Here are some points, one per row:
tensor([-1.08, -0.23, -0.63, -1.03, 0.61, -0.31, -0.83, -0.04, -0.16, -0.67, -1.01, 0.73, 0.75, -0.58, -0.72, -1.05, -0.56, 1.79, -1.04, 0.45, -0.76, -0.47, -0.21, -0.98])
tensor([-0.03, 0.96, -0.33, 1.86, -0.06, 0.94, -0.74, -0.25, 1.20, -1.03, -0.25, -1.13, 0.93, -0.96, -1.04, 0.48, -0.46, -0.97, -0.31, 1.59, -0.45, -0.53, 1.46, -0.93])
tensor([-1.10, -0.93, 0.26, 2.18, -0.48, 0.81, 0.18, -1.05, 1.27, -1.13, -0.71, 0.52, -1.09, -0.93, 1.09, -0.55, -1.00, 0.08, -1.02, -1.01, 1.35, -1.09, -0.17, 1.45])
tensor([1.56, -0.80, 1.18, 1.21, 0.46, 0.04, -0.92, -1.06, -1.20, -0.76, -1.03, -0.86, -0.28, -0.21, 2.36, -1.01, 0.58, 1.25, 0.56, -1.01, 2.30, -0.97, -1.16, 1.71])
tensor([-0.21, 0.05, 3.00, 1.25, -0.80, -1.08, 0.11, 0.53, 0.26, 0.61, -1.04, 0.13, -0.96, 1.47, -0.34, -0.70, -0.34, 0.74, -0.49, -0.21, -1.03, -0.69, 0.42, 1.22])
tensor([0.29, -1.07, -0.94, -0.95, -0.94, -0.03, -0.15, 0.00, -1.08, -0.07, 0.99, -0.98, -0.81, -0.05, -1.02, 1.47, 0.76, 0.10, 0.85, -1.11, -0.56, 0.84, -1.00, -0.28])
tensor([-0.47, -0.60, 1.78, 2.68, 0.39, 1.66, -1.01, -0.97, -1.05, -0.96, -0.59, 0.62, 0.67, -0.98, 1.46, 1.09, -1.03, -1.09, -0.90, 0.95, -0.97, -0.98, 1.40, 1.24])
tensor([-1.04, -0.58, -0.97, -1.01, -0.61, -1.03, 0.28, 0.24, 0.43, -1.13, -0.76, -1.12, -0.38, -0.68, 2.43, -0.62, 0.98, 0.78, -0.67, -0.56, -0.92, 0.61, 0.47, -0.75])
tensor([1.70, -0.98, -0.94, 1.66, 1.42, 2.45, 0.50, -0.10, 1.25, 1.24, 0.22, -0.24, 0.29, -0.34, -0.86, 0.27, 1.41, -0.95, -0.50, -1.16, -0.92, 0.48, -0.98, -0.93])
tensor([-1.03, 0.57, -0.96, -1.02, -0.05, 0.85, -0.15, -0.74, -0.61, -0.95, -0.39, 0.67, -0.08, -0.01, 0.49, 0.55, -1.07, 0.69, -1.08, 0.77, -0.65, 1.17, -0.82, -0.93])
tensor([-0.93, -1.19, -0.63, 0.32, 3.23, 0.48, 2.55, -1.04, -0.24, -0.99, -0.82, 1.72, 3.42, 3.25, -0.49, 0.65, 1.65, -0.10, -0.89, 0.71, -0.82, -0.86, 0.47, 0.10])
tensor([1.66, -0.87, -0.95, -0.96, -0.23, 1.49, -0.34, 0.08, -0.22, 0.75, -1.16, -0.99, -0.19, -0.26, -0.49, 0.02, 2.51, 0.88, 0.98, -0.29, 2.15, 0.07, -0.93, -0.93])
tensor([2.23, 1.34, -0.69, -0.98, 0.67, -0.59, -0.19, -0.15, -0.05, 1.33, 0.69, -0.57, -0.93, -0.44, -0.87, -1.07, -1.01, -1.01, -0.08, 0.35, -0.62, -1.25, -0.71, -0.93])
tensor([0.50, -0.35, -0.90, 0.96, 0.10, -0.12, -0.02, 1.93, -1.09, -1.10, 0.77, 0.10, 0.54, -0.98, -0.81, -0.69, -0.44, 0.16, 0.11, 0.60, 0.87, 0.00, 0.64, -0.71])
tensor([-0.61, -0.96, 1.02, -0.71, -0.81, -1.01, -0.36, 0.65, 0.00, 1.49, 1.12, -0.36, -0.82, -0.86, 2.24, 0.00, -1.02, 1.63, 0.28, -0.96, 1.23, -0.01, -0.32, 2.56])
tensor([-0.96, 0.42, -1.00, -1.02, 1.67, -0.94, 3.53, 2.10, -0.98, -1.07, -1.02, 0.40, -0.18, 2.64, -0.91, 0.00, -1.04, -1.05, -0.15, 0.35, -0.73, -1.02, -0.79, 0.44])
tensor([1.09, 0.70, -0.92, -0.75, -0.36, -1.05, 0.25, 0.72, 0.43, -0.13, 0.93, -0.87, -0.93, -0.97, -0.86, -1.08, -0.98, -0.95, 2.35, -0.52, -0.72, 0.58, 0.02, -0.68])
tensor([0.29, 0.50, -0.32, -0.94, -0.86, -1.05, -0.65, 1.00, 0.29, 0.68, 0.47, -0.69, -0.79, -0.42, -0.84, -1.06, -0.96, -0.52, 1.13, 1.28, -0.70, 1.75, -0.77, -0.86])
tensor([-0.94, -0.86, -0.78, 0.28, -1.06, -0.39, 0.36, -0.92, 1.33, -1.06, -0.96, 1.89, 3.18, 0.32, 0.80, -1.04, 0.84, 0.32, -1.03, -1.03, 1.51, 0.08, 0.72, 0.10])
tensor([-0.95, 2.68, 1.63, 0.01, 1.80, 0.42, 2.49, 1.91, -0.94, 1.02, -0.27, 1.34, -0.67, 2.71, -0.44, 0.75, -0.96, -1.03, -0.96, 0.70, -0.69, -0.48, -0.47, 0.72])
tensor([1.52, -0.02, 0.56, -1.06, -0.90, 0.18, -0.84, 0.13, -0.91, -0.68, 2.79, 0.73, -0.53, -0.83, -0.70, 2.72, -0.16, -0.88, 0.44, 0.49, -0.65, 1.05, 1.24, 0.50])
tensor([-0.61, -0.61, 1.86, 0.94, -0.57, 0.24, -0.37, -0.77, -1.12, -0.41, 0.09, 2.48, -0.15, -0.61, 1.19, -1.00, -0.41, 1.28, -0.86, -0.90, 2.29, -0.99, 0.82, 2.05])
tensor([-1.00, 0.18, 0.20, 0.88, 0.19, -0.24, 0.01, 1.05, -0.95, -0.06, 0.58, 0.87, -0.04, -0.11, 0.04, 0.08, 1.46, 0.88, -0.93, -0.15, -0.91, -1.03, 2.73, 2.43])
tensor([-1.10, -0.98, 0.30, -1.02, -0.85, -0.80, -0.82, -0.81, 1.94, 1.49, -1.05, -1.03, 1.01, -0.31, 0.90, -0.39, -1.13, 1.18, 0.38, -0.13, -0.56, 0.51, -0.99, -0.82])
tensor([0.04, -0.24, -0.45, 1.19, -0.99, 1.47, 0.15, -1.12, -1.11, 1.84, 1.94, -0.34, 0.12, -0.16, -0.80, -1.18, -1.05, -0.97, 0.59, 0.29, -0.79, 1.09, -0.94, 0.71])
tensor([0.51, 0.91, -0.52, -0.59, -0.98, 0.55, -0.74, -0.13, -0.54, -1.13, 0.50, -0.96, 0.10, -0.90, -0.90, -1.13, -0.92, -1.05, 1.01, 1.89, -0.76, -0.31, -1.06, -0.69])
tensor([0.31, -0.95, -0.58, -0.63, 0.53, -0.69, 0.40, -1.11, 0.52, 0.04, -1.01, 0.55, -1.06, -0.20, 0.74, -1.00, -0.77, -0.49, -0.17, -0.98, 3.01, -0.93, 2.99, 1.19])
tensor([-0.90, 1.03, -0.79, 1.73, 3.43, -1.24, 3.03, -1.17, -0.92, -0.67, -0.79, 1.14, 0.74, 2.82, -0.31, 1.03, 0.72, -0.90, -0.91, 1.34, -0.69, -0.86, 0.01, 1.53])
tensor([-1.05, 1.06, 0.16, 0.68, 1.68, 1.88, 1.51, 1.73, -0.59, 0.93, -0.98, 1.86, -0.97, 1.66, -0.56, -0.58, 0.08, 0.09, -0.90, 0.60, -0.40, 0.50, -0.83, -0.22])
tensor([-1.19, -0.38, 0.54, 0.45, -0.78, -1.10, -0.88, 0.14, 0.35, 1.66, 0.47, -1.02, -0.27, -0.71, -0.48, 1.42, 1.72, -0.23, 0.96, -1.02, -0.52, 2.31, -1.02, 0.74])
tensor([1.21, -1.01, 0.04, 0.60, -0.59, -1.14, -0.55, -1.02, 2.19, 1.30, 0.14, 1.42, -0.70, -0.16, -0.96, -1.04, 1.28, -1.11, -0.11, -0.80, -0.53, 1.65, -0.99, -0.57])
tensor([-0.38, 0.61, 0.22, -1.02, 0.28, 0.54, -0.96, 0.48, 0.39, -0.56, -1.01, -1.11, -0.18, -0.70, 0.29, 1.09, 0.07, 0.64, -0.83, -0.74, -0.35, 0.22, 1.14, -0.96])
tensor([-0.28, 1.57, -0.89, -1.00, -0.90, -1.07, 0.45, -1.15, -1.01, -0.05, 1.34, 0.22, -0.40, 0.32, 0.19, 0.23, -0.20, -0.67, -0.95, -0.14, -0.69, -0.11, 0.29, -1.06])
There is one direction along which these points spread out most. Take the direction at right angles to it along which they spread out most. Then take the direction at right angles to both along which they spread out most. Go by this last direction. Where along it does each point below lie, from 0 to 99? The average is 50, and the first point in the table lies past the average. One standard deviation of the points above along it is 16.
tensor([0.62, 0.24, -0.77, -0.21, -1.04, 0.23, -0.69, -0.92, -1.09, 0.15, 1.49, -1.00, 2.77, 0.41, -0.81, 1.92, 2.15, -1.02, 0.65, -0.93, -0.73, -1.07, 0.10, -0.86]) 68
tensor([1.32, -0.96, -0.83, -1.07, 0.75, 1.73, -0.41, -0.98, 1.85, 0.43, -0.03, -0.96, 1.31, 0.25, -0.86, 0.79, 1.75, -1.04, 1.88, 0.38, 0.83, -0.45, -0.34, -0.85]) 83
tensor([-0.77, 0.59, -0.77, 0.91, -0.46, 0.31, -0.70, 0.12, -1.01, -1.01, 0.54, -0.50, -0.07, -0.82, 1.66, 1.05, -0.76, 0.54, -0.76, 0.23, -0.84, -0.04, 1.95, -1.11]) 44
tensor([0.38, -0.93, -0.99, 1.17, -0.88, -1.10, -0.90, -0.27, 2.05, 0.92, 0.69, -0.92, 1.06, 0.48, -0.10, 0.10, -0.08, 0.20, 2.25, -0.41, 0.89, 0.21, -0.40, -0.99]) 68
tensor([0.82, -0.12, -0.86, -1.03, 0.94, 0.73, -0.95, -1.05, -0.31, -0.59, 0.28, -0.99, 0.45, -0.94, -1.01, 0.96, 0.07, -0.36, 0.59, -0.14, -0.07, -0.46, -0.01, -0.89]) 63
tensor([0.58, 2.10, -0.98, -0.23, -0.01, -1.07, -0.31, 1.55, -0.97, 0.62, 1.69, -0.47, 0.12, 0.36, -0.87, -0.72, -0.06, 0.09, 0.62, 1.78, -0.71, 0.83, -0.42, 0.37]) 33
tensor([0.51, -0.93, 2.23, -1.12, 0.66, 1.28, -0.88, 1.79, 0.99, -0.06, -0.79, 0.39, -0.91, -0.72, 1.55, -0.93, 0.27, 2.56, -1.05, 0.53, 2.96, -1.05, -0.51, 1.02]) 45
tensor([-1.00, 2.34, 1.63, -1.08, -0.03, 0.01, 1.83, 0.78, 1.10, -1.02, -1.00, 0.66, -0.47, 1.64, -0.46, -0.15, -0.87, -1.03, 0.43, -0.71, -0.43, -1.05, 0.52, 0.85]) 33
tensor([0.67, -1.15, -0.08, -0.94, -0.93, 0.02, -0.31, 0.19, -1.08, 0.28, 0.58, -0.92, -0.93, -0.89, -0.55, 1.54, -0.53, 0.15, 0.82, 0.05, -0.60, -0.15, -1.02, -0.98]) 45
tensor([-0.75, 0.38, -0.98, -0.97, -0.99, -1.08, -0.56, -1.09, -0.40, 0.69, -1.11, 0.23, -0.91, -0.17, 1.21, 0.77, 1.12, 1.00, -0.59, 0.90, -0.87, 0.21, 0.10, -0.99]) 58
tensor([0.90, 0.37, 1.33, -0.32, -0.81, -0.05, -0.60, -0.73, 0.56, -1.27, 0.41, -1.00, -0.94, -0.60, -0.97, -1.10, -0.95, -1.00, 1.16, -0.37, -0.68, 1.79, -0.95, -0.94]) 46
tensor([-0.35, -0.91, 2.50, 0.73, -0.84, -1.11, -0.79, 1.49, 1.21, 1.10, -0.94, 0.34, -0.82, -0.83, 1.38, -0.87, -0.66, 1.37, -0.87, -0.93, 2.95, 0.87, 0.33, -0.08]) 42
